Turns, then the turns between two rows, first turn first; the first pair answered
C:
[ 0.73  1.45  0.74 -0.01  2.72 -2.31  4.31 -0.83  0.02 -4.25 -3.60  0.74
 -0.94] -> [-1.78  3.35  0.40 -2.87 -1.49 -3.38  1.40  3.05  1.01 -3.54 -0.11 -2.24
 -0.72]
[-1.76  0.44  0.48 -1.01 -0.28 -2.24  0.81 -0.77  0.13 -1.82 -1.13  0.08
 -0.18] -> [-1.70  0.82  1.37 -0.26 -1.53 -1.44  0.38 -0.52 -0.77 -2.06 -0.79  0.05
  0.24]
[ 0.82  0.49  0.33  4.19  1.52  0.43  2.69 -2.82 -0.51 -0.19  0.53  0.23
 -0.58] -> [-2.05  0.81 -1.54 -0.22  0.73 -2.33  1.03 -0.13  2.58  0.91  3.00 -2.05
 -0.63]
T:
[ 4.91 -0.66 -1.60  1.96 -1.87  5.55 -1.21  0.05 -3.48 -1.77 -4.08 -2.04
  0.11] -> [ 4.73  0.59 -2.71  0.11 -2.96  4.99 -2.00  1.55 -1.80 -1.83 -3.41 -4.15
  0.27]
[-2.04  0.20  2.96 -0.24 -0.52 -1.10  0.36 -0.39  1.18 -0.68  0.12  0.52
  0.03] -> [-1.94  0.29  2.86 -0.65 -0.56 -1.18  0.41 -0.19  1.52 -0.70  0.10  0.19
  0.01]
[ 1.56  1.05  0.06  0.77 -2.76  0.28 -1.01 -1.90  2.00 -2.97 -1.28  1.20
 -0.37] -> [ 1.69  1.13 -0.79 -0.47 -2.48 -0.26 -1.36 -1.47  3.14 -2.76 -0.87  0.52
 -0.27]
Z:
[ 1.86  4.39  2.78  2.29 -2.23  1.53  3.44 -1.53  0.00 -1.98 -1.11  1.24
  0.56] -> [-0.55  0.86  1.68  0.80  2.87 -1.31  4.69 -3.50  1.60 -0.50 -1.02  3.37
 -0.51]
[ 1.47  1.55  2.30  1.32  0.08  1.12  1.66 -0.77 -0.15  1.21  1.36  2.64
  0.44] -> [-0.23 -0.96  1.68  0.76  1.93 -0.41  1.14 -1.59 -0.81  1.48  1.03  3.05
 -0.02]
[ 0.11 -2.88 -0.25  0.94 -0.31 -0.06 -0.66  1.07 -1.62  1.82 -1.23  0.03
  0.33] -> [ 1.72 -0.23  0.47  1.26 -2.08  1.14 -0.10  1.72 -0.80  1.70 -1.08 -0.52
  0.70]
[ 0.22 -1.82 -0.04  0.59 -2.17  0.89 -1.91  0.24 -1.84 -0.14 -0.72 -1.77
 -0.07] -> [ 2.34  1.62  0.55  0.24 -2.19  1.69  0.71  0.40  1.50  0.26 -0.06 -1.12
  0.21]
Now pairs of rows:
Each pair is 2 to 4 turns apart.
[-0.49  1.46  0.40 -0.44 -0.10  0.03  0.92  2.02  0.41  3.30  5.00  0.98
  0.61] -> [-2.19 -1.55 -0.68 -0.65  1.99 -1.01  0.40  0.86 -0.37  3.33  4.36  1.39
 -0.02] | C then Z then C
[-0.63 -4.27 -2.20  1.32  1.79  1.78 -1.94  0.02 -4.77  2.18  1.11 -0.57
 -0.58] -> [ 0.08 -3.18 -2.09  0.01  5.01  0.61  1.66 -1.15 -0.06  3.44  2.07  1.42
 -0.57] | Z then Z then Z
[ 1.41 -0.40 -2.45 -1.63  1.41 -0.73 -0.18 -1.23  2.10 -0.55 -2.14 -1.06
 -0.02] -> [ 2.83  0.00 -0.94  0.66  0.80  1.28  0.16 -1.96 -0.14 -1.12 -2.93  0.09
  0.06] | C then C
[-0.69 -0.33 -2.09 -2.66 -0.88 -0.29 -2.01  1.47  1.07 -0.56  0.24 -2.25
  0.70] -> [ 2.68  1.49  0.21  0.51  1.44  1.58  2.19 -1.43  1.68 -0.33 -0.99  1.38
  0.84] | Z then C then Z
[ 3.33 -2.22 -1.83  2.84  3.18  3.54  0.64 -2.08 -2.85  1.16 -2.06  0.55
  0.41] -> [ 1.74  0.64 -4.13 -2.46 -0.97  2.05 -2.22  2.68  0.80  1.12  0.66 -4.45
  1.14] | Z then C then Z then Z
[-2.23  2.05  1.55 -2.10 -0.42 -2.80  1.41  0.83  4.03  0.69  2.00  0.72
 -0.05] -> [-2.70  1.31  1.29 -1.98 -0.05 -3.32  1.35  0.71  3.83  0.71  1.92  0.93
 -0.22] | Z then Z then Z then Z
[-2.97 -1.58 -0.18 -0.71  1.59 -2.28 -2.21 -0.64 -0.68  1.82  1.04 -1.06
  0.00] -> [-0.57 -0.26 -1.99 -1.95  2.52 -1.96 -1.14 -1.05  1.73  0.83 -0.75 -2.57
  0.30] | Z then C then Z then C
[ 0.83 -0.79  2.91  1.85 -0.30  0.89 -1.31 -1.64 -4.53 -0.53  1.52  1.84
  0.68] -> [ 2.81  0.46  2.22  0.80  2.88  0.42  2.08 -3.13 -0.43 -0.22  0.92  3.10
  0.51] | Z then C then C then C
[ 2.42  1.72  0.73  3.13 -2.09  2.27 -1.72  1.84 -1.73  3.82 -2.76  0.92
 -0.21] -> [-1.31 -2.50 -0.75  1.06  2.08 -1.23 -1.91  1.11 -0.56  5.55 -1.59  2.05
 -0.92] | Z then C then T then Z
[ 3.65 -0.27  0.71  3.74 -0.65  2.99 -1.02 -1.69 -4.22 -0.23 -0.88  0.85
  0.82] -> [ 2.58 -1.84 -3.49 -1.38  4.31 -1.13  0.54 -3.04  1.74 -0.69 -2.56 -0.87
  0.50] | T then C
[ 0.44  3.90  1.67  0.81 -1.30 -1.34  0.37 -0.79  1.80 -1.36 -0.66 -0.97
  0.69] -> [-0.18  0.14  0.14  1.14  1.43 -2.10 -0.17 -2.85  0.39 -2.00 -3.02 -0.73
  0.27] | Z then Z then Z then C
[ 1.29 -3.17 -1.11  0.35  1.81  1.39 -1.54 -1.57 -1.07  1.86 -2.52 -2.00
  0.27] -> [ 1.50  0.49 -0.74 -2.27  0.99  0.46 -0.13  0.24  3.56  3.21  0.36 -2.34
  0.44] | C then Z then Z
[-0.22 -4.24 -2.12  1.36  4.24 -0.05 -0.12 -0.54 -0.69  2.39  2.25  1.75
 -0.11] -> [ 0.06  0.63 -0.58  0.72 -2.15  1.77 -1.78  3.42 -0.26  2.28  5.20 -0.55
  0.83] | C then Z
[-0.20 -2.97 -2.03 -0.34  3.63 -0.58 -0.24 -0.30  0.33  1.77  0.22  1.18
 -0.07] -> [ 0.12 -2.09 -1.82  0.75 -0.79  1.13 -3.22  1.29 -2.69  0.26 -0.19 -1.35
  0.25] | Z then T
[ 0.59 -0.72 -0.20  0.44  3.97  0.38  4.75 -3.09  1.29  1.02  0.19  2.94
 -2.07] -> [-0.77 -2.08  1.57  3.10  1.14  1.81  2.33 -2.56 -3.88  0.96  0.57  3.18
 -1.96] | C then C then Z then Z
[-1.59  0.36  0.13  1.59 -2.77 -0.57 -2.46  1.08 -3.45 -0.20  1.92 -0.23
  2.01] -> [ 1.06  1.52 -2.88 -1.52  2.09 -2.07  1.64 -0.49  3.22 -0.08  0.14 -0.26
  1.75] | C then Z then Z then C
[-4.73  2.16  2.27 -1.10 -3.97 -2.53 -1.63  0.60 -1.14 -1.77 -0.06 -0.49
 -0.23] -> [-1.04  1.58  3.02  2.63 -1.17 -0.44  1.13 -3.03 -2.52 -2.98 -3.60  1.84
 -0.27] | C then Z
[ 3.06  2.01 -0.97  0.10 -0.30  1.89  0.48 -0.13  2.29  0.00 -2.12 -0.95
  0.14] -> [ 0.56 -0.77 -2.26 -1.60  2.57 -0.56  0.20 -0.76  3.10  0.94 -1.51 -0.55
 -0.69] | C then Z
[-1.21  4.69  1.53 -1.15 -2.30 -0.94  0.21  0.34  2.22 -2.31 -0.84 -0.33
 -0.25] -> [-0.21  3.30  1.04 -0.66  1.00 -1.15  2.01 -2.07  2.75 -2.43 -2.72  0.96
 -0.50] | C then C then C then C
[-1.93 -0.05  1.63  1.38 -0.48  1.22 -1.15 -0.92 -2.05  2.79  2.79  1.04
 -0.36] -> [-1.43 -0.95  0.72  1.65 -0.44  1.61 -2.13 -1.31 -3.38  2.02  1.40  0.02
 -0.53] | C then Z
[ 1.36 -1.69 -2.34  0.84  2.26  2.05 -0.36  0.58  0.96  1.70 -0.11  0.73
 -0.19] -> [ 0.89 -0.95 -2.24 -0.42  1.25  1.40 -0.65  1.82  2.07  2.22  1.16  0.03
 -0.13] | C then C then Z then C
[-1.45  1.67  0.08 -1.96 -2.84 -0.75 -0.57  1.36  1.37 -1.58 -0.57 -2.14
  0.49] -> [-0.89 -0.11  0.58  0.62 -2.92  0.56 -1.14 -0.12 -1.99 -2.60 -2.42 -1.55
  0.37] | C then C then Z then C
[-0.08 -2.39 -0.35 -0.18  2.08  0.15 -1.42  0.14 -1.74  0.38 -1.12  0.82
  0.25] -> [ 2.22  2.21  0.71 -0.68 -0.23  1.36 -0.10  1.62  0.88  0.56  0.12  0.31
  0.89] | Z then Z then C then C
[-2.33 -1.98 -1.31 -1.92  2.69 -0.15  0.77 -0.65  1.57 -1.65 -0.94 -0.02
 -0.73] -> [-3.17 -0.89 -0.95 -2.81  0.00 -0.31 -0.69  1.29  1.71 -1.32  0.54 -1.36
 -0.48] | C then C then C
